z_120: [137 147 107 140 126  90 136  81 135 175 154 140 110 122 133 132 103  79
 124]
z_787: [128 117  89 121 142 139 104 100 152 103 160 183  86 151  89 113  81  99
 144]
z_277: [128 117  89 121 142 113 104  79 152 151 160 183  86 124  89 176 159 170
 182]
z_194: [127 181 128 111 142 150 132 132 140 146 170 180  82 105 113  81 149 182
 111]
z_146: [ 76 107  78  90 130 138 104 163 139 116  74 178 157 132 138 109  73 161
  81]
both z_146 z_277: 
[104]
find: [127 181 128 111 142 150 132 132 140 146 170 180  82 105 113  81 149 182
 111]
z_194
find: [137 147 107 140 126  90 136  81 135 175 154 140 110 122 133 132 103  79
 124]
z_120
both z_277 z_146: 
[104]
find: [128 117  89 121 142 139 104 100 152 103 160 183  86 151  89 113  81  99
 144]
z_787

z_655: [116 150 153  91 139 134 160 175 110 156 120 159 131 115 131 117 164  95
 128 157 123 121 116 152 128 142 119 101 154 148]
z_215: [127 146 164  91 135 139 166 176 115 157 113 161 137 115 125 116 157  94
 131 141 124 117 116 160 132 148 117 107 158 151]
z_109: [175 169 164  92 143 125 160 174 120 116 122 165 127 122 128 118 162  98
 143 141 124 129 127 154 178 149 112 110 165 151]
z_974: [122 156 167  91 139 138 160 171 115 159 118 155 131 177 135 108 163  94
 132 149 119 122 111 157 134 145 106 109 160 154]
z_456: [114 154 175  88 130 133 161 162 110 149 113 167 126 117 135 115 166  99
 136 176 125 131 114 151 135 141 103 109 166 142]
z_580: [124 160 157 104 131 132 160 177 107 160 118 171 129 116 135 118 159  92
 132 135 125 133 116 155 130 139 109 117 163 148]
z_180: [122 160 163 105 126 129 187 169 113 158 114 160 120 122 136 122 157 106
 135 143 118 131 101 153 136 132 112 117 158 142]
find: [127 146 164  91 135 139 166 176 115 157 113 161 137 115 125 116 157  94
 131 141 124 117 116 160 132 148 117 107 158 151]
z_215
find: [122 160 163 105 126 129 187 169 113 158 114 160 120 122 136 122 157 106
 135 143 118 131 101 153 136 132 112 117 158 142]
z_180

z_345: [147 136 119 154 158 114 144 124 137 123 114 111 130 156 116 100 136 118
 161 112 137 155 164  96 117  95 125 108 116 141 134]
z_30: [143 118 111 176 191 108 124 149 130 127 114 103 126 164 117 111 173  80
 171 142 161 141 145  97 136  95 163 144 106 159 130]
z_906: [143 145 111 144 143 108 124 149 130 127 114 103 126 164 117  91 173  80
 171 142 161 141 145  97 136  95 118 136 106 159 130]
find: [147 136 119 154 158 114 144 124 137 123 114 111 130 156 116 100 136 118
 161 112 137 155 164  96 117  95 125 108 116 141 134]
z_345
find: [143 118 111 176 191 108 124 149 130 127 114 103 126 164 117 111 173  80
 171 142 161 141 145  97 136  95 163 144 106 159 130]
z_30
find: [143 145 111 144 143 108 124 149 130 127 114 103 126 164 117  91 173  80
 171 142 161 141 145  97 136  95 118 136 106 159 130]
z_906

z_40: [134 144 120 132 125 133 128 132  95 135 146 120 111 138]
z_230: [119 118 120 141 117 131 143 106 145 138 124 119 126 126]
z_348: [132 122 123 135 139 146  58 159 154 122 134 147  96 143]
z_976: [124 171 136 107 102 119 150 137 126 133 198 143 113  80]
z_159: [141 140 122 126 124 114 109 133  88 132 149 139  86 127]
z_466: [182 136 148 131 134 138 127 190 145 123 148 170 139 119]
z_616: [140 128 120 138 135 105 132 121 107 134  91 131 110 117]
z_946: [134  94 114 134 136 130 118 131 130 123 102 155 137 152]
z_56: [ 94 117 121 143 138 123 138  81 108  98  98 100 136 128]
z_9: [131 122 142 116  81 126 148 114 138 134 137  82 150 119]
z_773: [126 144 132 154 162 115  95 146 139 120 119 140 110 137]
find: [126 144 132 154 162 115  95 146 139 120 119 140 110 137]
z_773
both z_773 z_946: 
[137]

z_991: [139 157 123 131 118 129 143 123 116 121 113 128 130 116 138  85 137  98
 145 149 129 109 126 120 115 125 106 126 130 152 164 151 117 120 116  97
 157 119 141 103 118 141 143 123 113 113 130  96 150 155 124 159 140 106
 122 138 128 135 129]
z_827: [139 132 136 125 134 146 150 149 124 138 127 128 114 124 125 192 132 106
 130 117 128 123 139 130 124 115 125 120 111 150  98 126 112 128 108 160
 136 146 114 131 164 153 148  93 141 144 135 131 124 165 113 163 133 145
  74 127 110 116 121]
z_319: [139 157 123 131 118 129 143 123 116 121 113 128 130 116 138  85 137  98
 145 149 129 109 126 120 115 125 106 126 130 152 164 151 117 120 116  97
 157 119 141 103 118 141 143 123 113 113 130  96 150 155 124 159 140 106
 122 138 113 130 138]
z_882: [152 157 137 126 131 120 121 132 140 133  89 125 144  98 110 121 116  78
 122 121 131 119 134 115 117  83 123 135 127 117 141 140 138 136 131 128
 137 118 148 134  94  87 105  92 129 135 122 133 172 120 112  99 157 158
  99 133  95 122 139]
z_938: [ 99 132 136 125 134 146 150 149 124 138 127 128 114 124 125 192 132 106
 130 117 128 123 139 130 124 115 125 120 111 101  98 126 112 128 108 160
 136 146 114 131 164 153 148  93 141 144 135 141 124 165 113 163 133 145
  74 127  79 116 121]
z_443: [ 83 114 122 123 144 124 101 130 113 113 129 139 133 166 120 131 125 119
 151 121 125 149  95 130 133 137 126 120 114 182 139 135 127 130 116 149
 130 130  99 144 102  97 138 143 125 154 122 119 121 103 100 148 129 166
 177 138 147 122 140]
find: [ 99 132 136 125 134 146 150 149 124 138 127 128 114 124 125 192 132 106
 130 117 128 123 139 130 124 115 125 120 111 101  98 126 112 128 108 160
 136 146 114 131 164 153 148  93 141 144 135 141 124 165 113 163 133 145
  74 127  79 116 121]
z_938
find: [139 132 136 125 134 146 150 149 124 138 127 128 114 124 125 192 132 106
 130 117 128 123 139 130 124 115 125 120 111 150  98 126 112 128 108 160
 136 146 114 131 164 153 148  93 141 144 135 131 124 165 113 163 133 145
  74 127 110 116 121]
z_827
find: [ 83 114 122 123 144 124 101 130 113 113 129 139 133 166 120 131 125 119
 151 121 125 149  95 130 133 137 126 120 114 182 139 135 127 130 116 149
 130 130  99 144 102  97 138 143 125 154 122 119 121 103 100 148 129 166
 177 138 147 122 140]
z_443

z_840: [168 135 122 154 118 118 158]
z_375: [144 111 122 123 138 153 196]
z_212: [168 168 122 159 119 118 171]
both z_375 z_840: 
[122]
both z_212 z_375: 
[122]
both z_840 z_375: 
[122]
find: [168 168 122 159 119 118 171]
z_212

z_846: [152  92 106 126 145  91 153 142 151  90]
z_374: [112 173 118 166 174 116 175  83 140 140]
z_43: [171 175 143 137 102 160 100 156  65 108]
z_570: [152  87 106 126 145 180 108 141 151  90]
z_728: [126 134 118 171 150 174 152  92 108 151]
z_477: [163 109 102 137 115 142  78 165 152 116]
z_629: [117 117 122 133 139 126 134 141 137 151]
both z_629 z_43: 
[137]
both z_570 z_43: 
[108]
find: [152  87 106 126 145 180 108 141 151  90]
z_570
both z_43 z_570: 
[108]
find: [126 134 118 171 150 174 152  92 108 151]
z_728
both z_477 z_570: 
[152]

